R: rows in 3 groups, each row roughly a mix of its group's directions:
R (104 x 10):
[[ 39 -19 -19  12  21   5 -30  -4  25 -26]
 [ 60 -27  -2   1  19  17  -6   2  10   1]
 [-15 -27 -11  60  11  15  -5  -8  -1  -2]
 [ 49 -40 -12 -27  -4   2  -6  -2  16   0]
 [ 30 -20  20  30  35  32 -10  -3  -7  10]
 [ 24  24 -33 -29  12 -10  -3  31  19 -21]
 [-27 -13 -24   9 -42 -11 -24 -27  21  -7]
 [ 36 -38 -11  20  14 -22 -15  28  -4 -13]
 [-20 -37 -25  35  -2  -1 -35  -4 -12 -12]
 [  8  39   0 -44   3  -1  26  26   0  15]
 [-36  42  16  -1 -19 -21  26  -1   0  18]
 [ -1 -39  -6  -3 -30  39  11 -23  -8  21]
 [ 50  -2  -9 -41 -12   7  15 -11 -11  14]
 [ 49  10  34 -11   2  25  -3   4  20  20]
 [-12  31  42  10  20 -21  29  22  -7   1]
 [ 15   6  21  37   1  50 -14  -9   3  17]
 [ -5  36   5   3  52 -16  13  -3   8 -23]
 [-31  -1 -12 -24 -54 -17 -13  -1   9  -5]
 [-35 -16  -3 -30 -36   7 -20 -24  22   6]
 [ 35  -7  -7   1   5  44  -9 -16 -12  37]
 [ 51  -1   7 -27   9  10  20  20  -9  27]
 [ 21  17 -18 -36 -16 -40 -21  17   9 -13]
 [  4 -12 -22  56 -23  10   3 -22  12   6]
 [ -6  47   7 -21  13 -28  15  23 -13 -22]
 [-20  43   1 -16  11 -41  -3  12  12 -23]
 [ 37  25  42  -3  11  23   2   5  19  19]
 [-16  13 -42 -31 -19 -27  26   6  13   1]
 [ 22  -4  19  45  34  17  10  23  -8  13]
 [ 31 -20  10  32  13  34 -23 -26   8   9]
 [ 21 -51 -26 -12  12   6  17   5 -17  21]
 [ 15 -49 -11  29  -2  -5 -29 -11 -24  -4]
 [ 25   1 -20  -3  35  30  32  23 -19  -9]
 [  9 -56 -22  10 -13  19   4  -9 -22  14]
 [ 51  18  28 -13  26   2  -1  10  22   6]
 [ -5  12  33 -42 -10  13  12  31  -5  26]
 [-42 -17 -38  20 -19  -8 -15  -6 -20 -12]
 [-36   3 -13  -6   1 -19  27   5 -45  23]
 [ 17  22  49  11  -4  31   7   6   6  28]
 [-32  -2 -35  36  11   2  33 -15  -4 -15]
 [-32  36  17  -7 -17 -23  31 -11 -23   0]
 [ 32  -6  -8 -53 -17  10  -1 -17  15  19]
 [ 32   8  37 -32   7  10  13  20 -28  13]
 [ 32 -36  13  17 -16  37  -1   0  -7  26]
 [ 31 -46   2  12 -12  36   2  -6  -7  20]
 [ 35  28  28 -20  36  -8  16   9  12   7]
 [ 27  -5 -41 -26  11  -3  42  -3  -9   8]
 [  0   3 -10  -4 -17 -13  54  19 -36   3]
 [ 39  13  19  -9 -17 -26 -10  21  38   8]
 [ 18  47  40  -1  19   1  -2  13  19   4]
 [  3  40 -17  -9   9 -45  -1  23   6 -21]
 [-35 -27  14  27 -21  17  25  18  -9  23]
 [-17   8  29  32   8   6  22  17 -37  28]
 [-12 -37  15  46  -5  14 -18 -18   6  19]
 [ 22 -21  37  32  19  19 -27  -3 -20  -2]
 [ 13  26  45  12  10  28 -29 -17   9  -7]
 [ 13  46  15 -15  -5 -13  30  27  24   5]
 [ 59 -28 -10  11  17  10  -6  12   8   4]
 [-27  11  -4  45  15  18  34  17 -12   8]
 [ 19 -25  -6 -20  48  30  -1  -4  11  19]
 [ -8 -37   0  55  -7  -3 -13  -2 -17  12]
 [ 40  18 -29 -11  26   6  23  32   4  -1]
 [ 27 -51 -20  25 -12   9  -9 -15  -5  17]
 [  4 -27  38  -2   1  28  14 -31 -27  15]
 [-50 -10   9  15  -4  10   4 -34 -31   0]
 [ 24 -25  39  25   9  28 -25  -6 -15   8]
 [-16  10  35  12  -8  17  31   7 -28  36]
 [ 17   6 -20   3   0 -55 -14  28 -10 -18]
 [ 29  27  37 -15  19 -23   7  25  20  -3]
 [-11 -19 -50  -4  13   0  31 -26 -13 -13]
 [ 18  39  16 -46  -3  -8  23  12  12   6]
 [-20  34 -24 -24 -11 -23 -15  33  22  -4]
 [-45  -9 -40 -11 -25 -10  -5 -18 -12  -7]
 [-29  39  22 -35  10 -17   2  18  -2 -19]
 [-21  49  21 -22  27   1  15  16   8 -12]
 [ -6 -29 -46  -1  14  18 -30  -7  -8  26]
 [-18  -4 -27 -35  -9  -9 -46   6  12 -18]
 [ 32  32  39 -14   1  21  -3   3  21  21]
 [-34  43  16 -18 -10 -11  28  16  -5 -16]
 [-25 -27 -30  44   9   7 -12  -5 -22 -12]
 [ 12  12 -21   1  -3 -19 -30  13  52 -15]
 [  8 -46   8  13  24  -4   2  36 -22  19]
 [ 28 -35 -14 -22  14  17 -32 -22   2 -19]
 [-28   6 -13  26  25 -36  -2  10  -3 -38]
 [-30 -15   6  53  -4   4 -28 -12  11  -9]
 [ 31  12  21 -36  -2   8  14  13  11  42]
 [ -6   9   2  -4  -3  11 -42 -47  19 -24]
 [ -5  32  34  30  13 -24  -8  35  -3  -5]
 [ 13  26  20 -43   2  12  30   8  -4  30]
 [-12  25  33  53   9   8 -10  11   5  -8]
 [-29  18 -32  24  -9 -31 -16   9  12 -30]
 [ 34 -18  12 -34   1  29 -20 -12  16  27]
 [ 19  -1 -31 -33   6 -26 -22  -4  26 -28]
 [ 35 -38   9  36   5  -2  -8 -18  -9 -23]
 [-40  -9  -7  53  -2   1  -4  14  -6 -19]
 [ -7  51  18 -10  10 -25 -20  12  11 -27]
 [ 28 -30  39  -1   4  23 -30   1 -13  17]
 [ 33 -11 -20 -41  -3 -16 -16  -4  31 -18]
 [ 45  30  -4 -30   8 -11  24  20  12   5]
 [-54  17   7  30   9   4  21  -9 -20  -7]
 [-20 -29 -37  16 -19 -14 -22 -32   7 -16]
 [ 34  -7  14 -27  24  27   1  15  17  34]
 [ 43 -21  26 -19   5  22 -10  -3  25  24]
 [ 32 -27 -32  38  -4   7  21  -6  -6  18]
 [ 24 -29   5  58  10   6  10  -4  -7   4]]

one row of each group, then the others: which group is each in?
[  5  45  20 -34  -6 -17  -9   5  33  -7] -> (113)
[ 23 -21  -1  61  13   4  11 -11   2  -6] -> (37)
[ 27 -10  37  30  26  27 -19   9  -3  12] -> (32)

[ 55 -21  -2 -20  -3  21 -14  -6  18  13] -> (113)
[ 23 -26 -41   9  17   4 -33  11  13 -23] -> (37)
[28 35  7 20 12 -8 44 18 15 -9] -> (37)
[ 18   0  34 -36 -16   2  -6  -6  19  41] -> (37)
[-17   9  -3  14   8  13  31  48 -30  14] -> (37)
[ 13  15 -19 -59 -20 -17   7   3  12   6] -> (32)
[  9  24  29  -4 -16 -31 -12  43  -8  20] -> (113)
[ 32  20 -18 -48  14 -13  23  13  -2   4] -> (32)
[-41  30  17 -31 -14   4  -7  -4  30   8] -> (37)
